In the data rows, the value 50 means zero.
Some points, one per row:
(57 42 49 35 74 54 40 67 64 49 55 62 61 43 43 58)
(48 54 44 47 38 20 49 19 79 58 27 32 44 59 75 0)
(61 38 67 53 33 13 48 36 79 81 16 39 50 59 77 0)
(50 58 50 43 51 20 63 34 86 54 28 41 55 43 40 3)
(45 63 51 36 35 79 52 65 25 35 57 51 63 32 39 91)
(40 33 62 51 76 76 50 72 41 44 76 63 42 58 37 91)
(48 54 52 49 60 85 56 63 32 36 67 61 45 33 28 71)
(44 73 36 40 24 39 36 25 44 41 40 49 70 50 60 60)
(34 60 44 23 43 98 46 73 39 19 57 72 57 33 22 99)
(58 66 40 33 57 70 34 55 47 27 58 75 46 45 44 80)
(57 39 54 36 43 99 44 63 39 21 54 70 68 24 42 91)
(50 6 62 79 41 6 47 43 69 91 32 45 40 79 74 0)
(34 50 58 35 40 89 70 74 43 37 56 64 57 31 20 83)
(53 61 18 50 84 0 55 26 82 70 48 26 36 81 59 0)
(67 75 40 31 47 52 39 34 55 34 27 59 57 32 37 51)
(36 52 50 58 45 49 52 53 45 47 59 50 49 52 54 62)
(55 70 37 23 47 17 45 48 67 54 44 40 33 65 51 36)
(36 37 53 82 72 59 67 71 27 45 95 52 40 49 43 64)
(30 51 56 44 46 53 56 64 45 34 64 57 69 64 39 93)
(71 50 47 65 32 0 26 4 86 96 22 23 24 88 94 0)
(34 37 52 57 54 81 61 72 46 46 58 51 54 38 36 56)
(36 55 50 50 50 71 52 62 22 27 73 59 58 53 34 99)
(54 56 32 30 66 71 32 65 40 36 50 51 43 36 43 65)
(38 64 41 39 51 92 53 76 38 28 79 70 32 42 14 98)
(45 47 55 61 41 65 17 62 50 53 49 42 34 67 61 43)
(45 34 54 56 55 72 42 63 51 61 57 45 54 50 57 48)
(45 33 57 47 49 46 65 62 51 59 50 51 59 45 36 62)
(55 37 45 34 66 35 54 65 58 63 59 48 58 40 48 60)
(60 58 42 48 49 40 46 37 73 51 30 49 45 43 58 13)
(73 64 54 7 29 10 31 27 76 62 13 52 59 54 58 28)
(41 38 57 40 36 50 64 61 61 59 53 53 55 55 51 50)
(50 61 50 45 55 91 44 66 30 28 51 51 44 28 29 91)
(56 62 35 57 66 0 39 28 79 66 37 25 44 73 68 0)
(54 67 39 48 35 66 32 36 54 52 23 39 40 42 64 21)
(28 27 70 61 61 99 69 95 5 15 74 71 81 14 22 99)
(39 63 49 51 25 83 51 45 30 26 52 52 80 35 52 90)
(43 43 44 60 58 52 55 58 32 41 62 52 44 59 49 68)
(56 60 31 41 47 45 36 42 40 47 45 62 41 50 49 76)
(47 54 50 68 56 54 59 55 36 38 60 47 39 45 46 58)
(24 45 59 57 25 49 79 41 46 44 48 48 90 39 48 74)
(53 48 55 79 52 32 68 35 57 54 34 32 48 50 61 34)
(48 68 53 72 41 1 53 15 64 61 39 29 53 72 68 18)
(38 55 56 62 20 59 62 29 43 38 44 43 66 52 59 66)
(45 68 48 73 38 0 54 11 65 59 36 30 51 66 70 9)
(55 44 64 41 57 36 60 48 69 56 34 45 51 38 48 29)
(51 46 48 60 54 46 44 39 41 55 49 46 60 45 62 57)
(47 74 49 49 19 56 48 24 44 38 38 46 65 47 66 69)
(75 79 35 20 61 22 40 40 54 30 20 45 46 42 46 61)
(44 24 65 51 54 50 74 75 60 59 64 47 59 41 41 34)
(54 35 55 63 57 32 37 35 60 63 35 35 55 60 61 14)
(55 55 45 39 62 71 49 65 54 36 57 58 58 39 31 64)
(68 59 50 63 37 0 28 14 88 87 18 27 32 76 86 0)
(58 28 66 63 43 36 29 28 53 70 35 51 43 74 74 21)
(58 44 49 60 71 51 53 68 36 43 60 35 43 44 49 57)
(49 55 36 40 63 79 43 58 28 28 60 61 54 42 46 97)
(63 33 63 56 58 52 63 56 55 63 54 52 71 38 44 58)
(67 60 44 66 41 23 39 22 56 70 40 41 32 76 76 0)
(57 44 46 29 75 54 49 82 47 49 71 54 50 45 41 83)
(65 76 53 58 50 42 44 26 55 55 47 48 51 46 66 23)
(54 45 55 48 38 99 39 61 21 35 53 63 44 29 52 78)
(47 65 47 38 50 68 60 47 45 27 40 61 46 38 29 58)
(63 68 34 37 60 42 46 41 53 53 53 46 23 59 58 28)
(53 26 69 55 50 67 52 66 49 58 44 45 65 38 57 55)
(46 50 50 64 57 20 62 42 53 50 67 60 49 57 39 54)
(77 58 50 43 53 0 23 21 83 93 33 29 36 82 81 0)
(49 35 73 57 48 99 39 77 31 47 62 68 54 27 30 99)
(32 48 46 78 43 95 52 61 17 42 78 34 51 49 60 83)
Here are 12 more points, each followed by its number:
(27 37 62 48 38 63 78 61 66 55 53 56 56 43 37 40) 0
(42 65 46 58 26 51 48 24 41 33 39 48 63 51 54 63) 1
(45 46 61 60 31 65 59 38 36 39 53 67 65 45 56 70) 2
(65 42 48 57 61 0 46 37 73 81 46 32 40 60 63 5) 3
(68 66 34 40 67 22 21 33 54 48 29 52 74 51 56 50) 4
(57 45 63 65 35 0 53 12 82 76 15 34 61 71 73 0) 5
(21 56 44 52 42 99 71 60 16 20 75 62 79 13 33 99) 6
(39 37 51 56 41 24 54 43 63 63 46 45 54 72 63 25) 7
(39 51 34 50 54 37 51 39 59 53 62 54 47 65 59 57) 8
(55 62 37 52 53 7 35 27 67 60 36 46 45 77 62 15) 9
(41 16 68 50 68 94 51 94 14 44 81 77 57 41 28 99) 10
(51 27 59 63 54 16 48 39 64 81 54 58 26 78 63 7) 11
Which of these numbered points is nearest to each point below, ignoring the direction in which the first points spread most? Its number follows each.
(52 58 39 70 57 0 47 10 76 85 48 34 35 83 81 0) > 8
(36 64 54 65 23 50 58 33 39 53 51 38 71 44 63 56) > 6
(28 28 49 50 49 99 54 85 1 28 96 86 50 49 35 99) > 11
(59 40 51 52 60 17 55 43 67 75 55 40 52 49 52 21) > 3
(51 52 67 72 48 29 64 33 59 55 21 35 53 47 57 14) > 5
(27 36 66 51 28 75 80 65 62 47 57 57 54 39 37 51) > 0
(40 45 55 37 34 33 58 54 64 66 55 48 51 62 56 34) > 7
(68 45 53 56 65 0 52 29 82 88 45 28 43 61 69 0) > 3
(37 44 48 64 45 42 47 45 47 57 52 41 52 72 72 37) > 7
(42 52 56 73 37 7 52 22 60 71 45 35 54 80 77 2) > 7
(34 37 53 44 55 78 54 72 55 42 59 49 54 48 36 65) > 7
(45 39 68 65 19 77 54 36 36 47 53 48 56 47 66 61) > 2
(55 51 63 40 42 35 69 47 56 49 41 46 62 37 37 55) > 5
(45 66 53 63 35 28 61 19 62 59 33 44 65 49 64 30) > 6
(38 59 39 61 50 61 56 65 40 53 84 52 31 66 49 72) > 8
(55 45 43 58 69 19 60 58 59 65 54 27 46 56 51 28) > 3
(57 44 55 55 37 99 45 63 21 34 58 68 41 36 52 86) > 2
(35 52 34 63 46 88 49 56 7 33 81 46 36 55 47 98) > 8
(43 40 30 51 47 91 36 62 15 40 73 59 41 52 57 94) > 8
(36 57 40 90 40 12 39 19 56 74 49 9 39 75 91 0) > 6
(50 61 47 60 48 43 73 45 40 42 46 43 41 50 51 43) > 6
(27 55 32 47 46 32 66 26 67 52 50 37 49 57 49 27) > 6
(60 44 63 53 57 34 66 41 60 54 28 46 61 36 37 33) > 5
(50 59 54 31 51 84 42 64 36 24 58 66 46 38 22 93) > 9
(49 51 46 66 39 10 43 24 63 80 42 32 42 68 83 0) > 7
(54 37 62 56 66 74 56 67 10 40 93 77 42 47 27 99) > 11
(43 30 57 49 65 0 80 41 95 85 39 38 62 40 50 0) > 0
(30 33 58 81 38 53 61 53 74 66 49 39 41 60 72 0) > 0
(34 41 43 69 52 93 54 68 19 40 80 60 43 53 48 99) > 8
(51 66 47 51 30 26 44 22 73 58 25 38 42 56 56 0) > 6
(50 60 43 48 57 60 69 61 45 41 63 45 45 56 51 63) > 8
(64 65 37 42 63 54 22 45 39 38 38 55 59 42 51 73) > 4
(68 63 48 45 54 0 41 27 70 56 36 44 55 67 58 20) > 9
(40 71 42 48 26 66 42 43 32 37 47 53 68 43 50 86) > 1
(43 32 69 49 43 95 71 66 21 31 63 76 85 13 30 99) > 5
(66 26 71 62 68 0 38 52 68 95 41 42 47 78 64 6) > 10
(45 57 49 60 67 16 54 41 52 54 70 48 41 69 47 50) > 8
(32 65 46 48 32 99 49 57 13 16 65 65 82 31 39 99) > 1
(46 77 34 44 37 40 46 7 57 31 29 40 49 58 58 26) > 1
(63 62 51 8 38 54 35 51 55 41 22 67 67 39 36 82) > 4
(31 35 64 67 18 99 59 62 21 37 64 59 67 36 56 93) > 2
(23 28 59 58 58 60 76 77 52 49 78 54 56 68 38 65) > 7
(74 90 39 33 61 12 38 33 59 35 16 44 40 41 47 44) > 4
(54 31 66 49 82 74 34 80 37 54 73 61 41 58 41 77) > 10
(63 71 29 30 51 36 36 33 63 34 25 51 66 40 44 39) > 4
(50 45 67 62 26 91 35 46 30 48 49 71 75 26 56 75) > 2
(56 35 62 77 43 23 55 35 67 74 53 40 54 63 70 0) > 7
(55 58 59 42 65 50 62 66 57 53 63 46 40 45 35 42) > 3
(60 47 57 47 63 8 40 45 76 72 37 37 49 61 57 9) > 3
(55 50 53 48 48 0 63 24 96 78 21 28 41 56 68 0) > 0
(46 70 40 46 64 49 41 45 47 30 59 55 47 61 48 54) > 9
(57 40 64 35 46 92 46 68 33 24 45 73 72 29 24 99) > 5
(49 41 62 58 56 74 51 56 40 43 48 55 68 39 45 63) > 5
(53 46 51 50 66 26 58 61 62 71 70 36 39 63 50 24) > 3
(30 26 56 66 57 73 53 76 55 59 71 47 45 56 44 39) > 11
(56 43 55 57 56 24 57 35 83 65 36 49 56 50 50 5) > 0
(60 60 50 6 35 43 39 39 69 46 18 60 68 43 47 60) > 4
(42 14 59 63 59 55 43 66 35 69 62 59 53 69 52 57) > 10
(53 56 39 50 48 2 42 12 69 67 40 42 47 68 75 18) > 8
(53 40 39 38 84 91 48 89 3 33 87 41 45 24 26 99) > 3
(47 57 48 35 45 89 28 76 29 32 65 68 42 50 28 99) > 9
(57 83 33 55 39 24 31 12 48 39 31 36 45 65 69 39) > 1
(43 24 59 64 57 70 49 54 32 44 44 51 69 37 48 75) > 5
(46 21 48 66 59 61 46 64 34 70 82 57 40 68 60 56) > 11
(75 62 50 12 27 26 30 33 68 53 18 59 61 48 52 46) > 4
(43 32 54 60 44 45 68 54 36 58 67 58 61 48 43 68) > 7
(48 36 56 66 74 46 69 78 59 54 57 46 51 41 44 31) > 3
(44 17 56 50 57 71 39 65 29 61 63 66 57 55 47 90) > 10
(43 47 58 58 50 44 50 42 70 62 42 43 48 54 55 5) > 0
(66 45 40 53 72 18 46 48 37 67 50 41 37 57 60 31) > 3
(54 29 61 68 54 25 36 48 63 86 41 32 45 67 75 0) > 10
(47 60 29 65 58 21 48 28 51 70 52 26 51 66 71 21) > 8
(47 68 45 47 29 47 44 35 41 46 41 37 64 47 65 64) > 1
(38 27 50 62 56 72 43 75 28 64 87 58 38 64 54 72) > 11
(48 32 46 56 43 60 39 48 33 61 70 58 39 71 70 60) > 11
(53 63 36 32 43 50 29 35 37 37 22 55 64 36 54 79) > 4
(61 44 53 49 63 0 34 36 91 85 25 26 40 68 65 0) > 3
(62 36 71 74 41 8 57 25 79 84 30 35 48 59 82 0) > 5
(47 31 71 68 60 74 81 68 33 40 54 55 64 28 25 87) > 5
(37 68 42 46 24 57 57 32 39 40 43 49 69 45 59 68) > 1
(60 52 35 47 48 45 37 48 44 61 66 55 32 63 63 59) > 8
(44 51 61 70 21 47 37 16 50 59 30 49 69 45 82 24) > 2
(32 47 58 57 30 90 68 47 61 31 44 56 57 36 39 52) > 0
(42 39 43 58 68 79 49 77 47 52 78 56 53 41 37 65) > 3
(54 70 28 27 57 51 39 45 48 22 35 54 62 38 41 66) > 4
(38 67 45 34 37 99 67 55 41 8 44 76 51 25 24 91) > 1
(42 38 54 34 53 63 79 71 52 41 63 56 60 43 28 72) > 0
(35 41 56 67 45 92 67 54 28 34 67 63 73 36 48 98) > 2
(52 36 46 36 74 66 52 79 51 54 76 50 52 46 41 79) > 3
(65 50 49 27 58 67 46 66 52 40 41 74 69 30 40 80) > 4
(48 34 54 69 71 44 78 60 51 52 57 45 53 44 37 58) > 3
(62 46 66 25 65 80 42 80 31 33 47 79 72 34 26 99) > 4
(58 63 42 53 65 55 43 52 51 44 44 58 39 52 51 35) > 9
(47 44 48 50 61 32 57 63 56 63 75 41 40 61 53 40) > 3
(54 47 53 62 56 48 57 64 58 60 62 33 36 50 59 25) > 3
(55 41 69 65 61 34 73 44 51 49 41 58 59 42 40 36) > 5
(52 25 59 56 62 51 51 60 37 70 71 57 51 57 48 68) > 10
(52 59 54 43 50 25 57 41 77 56 33 49 51 44 39 19) > 0
(55 48 48 33 79 17 75 51 74 53 61 51 53 48 30 42) > 3
(45 39 50 46 64 0 78 51 88 73 49 42 66 53 35 8) > 0
(60 59 49 35 54 19 39 40 54 59 37 49 56 69 50 42) > 9
(45 50 36 37 62 96 55 71 20 17 64 63 63 23 19 99) > 9
(54 39 56 25 67 99 52 97 24 26 77 77 66 19 20 99) > 3
(44 36 37 58 41 42 37 43 46 69 61 53 34 76 63 46) > 8
(66 54 56 36 56 47 60 50 27 30 47 64 67 28 27 88) > 4
(60 63 58 68 58 0 58 20 91 65 27 42 52 55 60 0) > 5
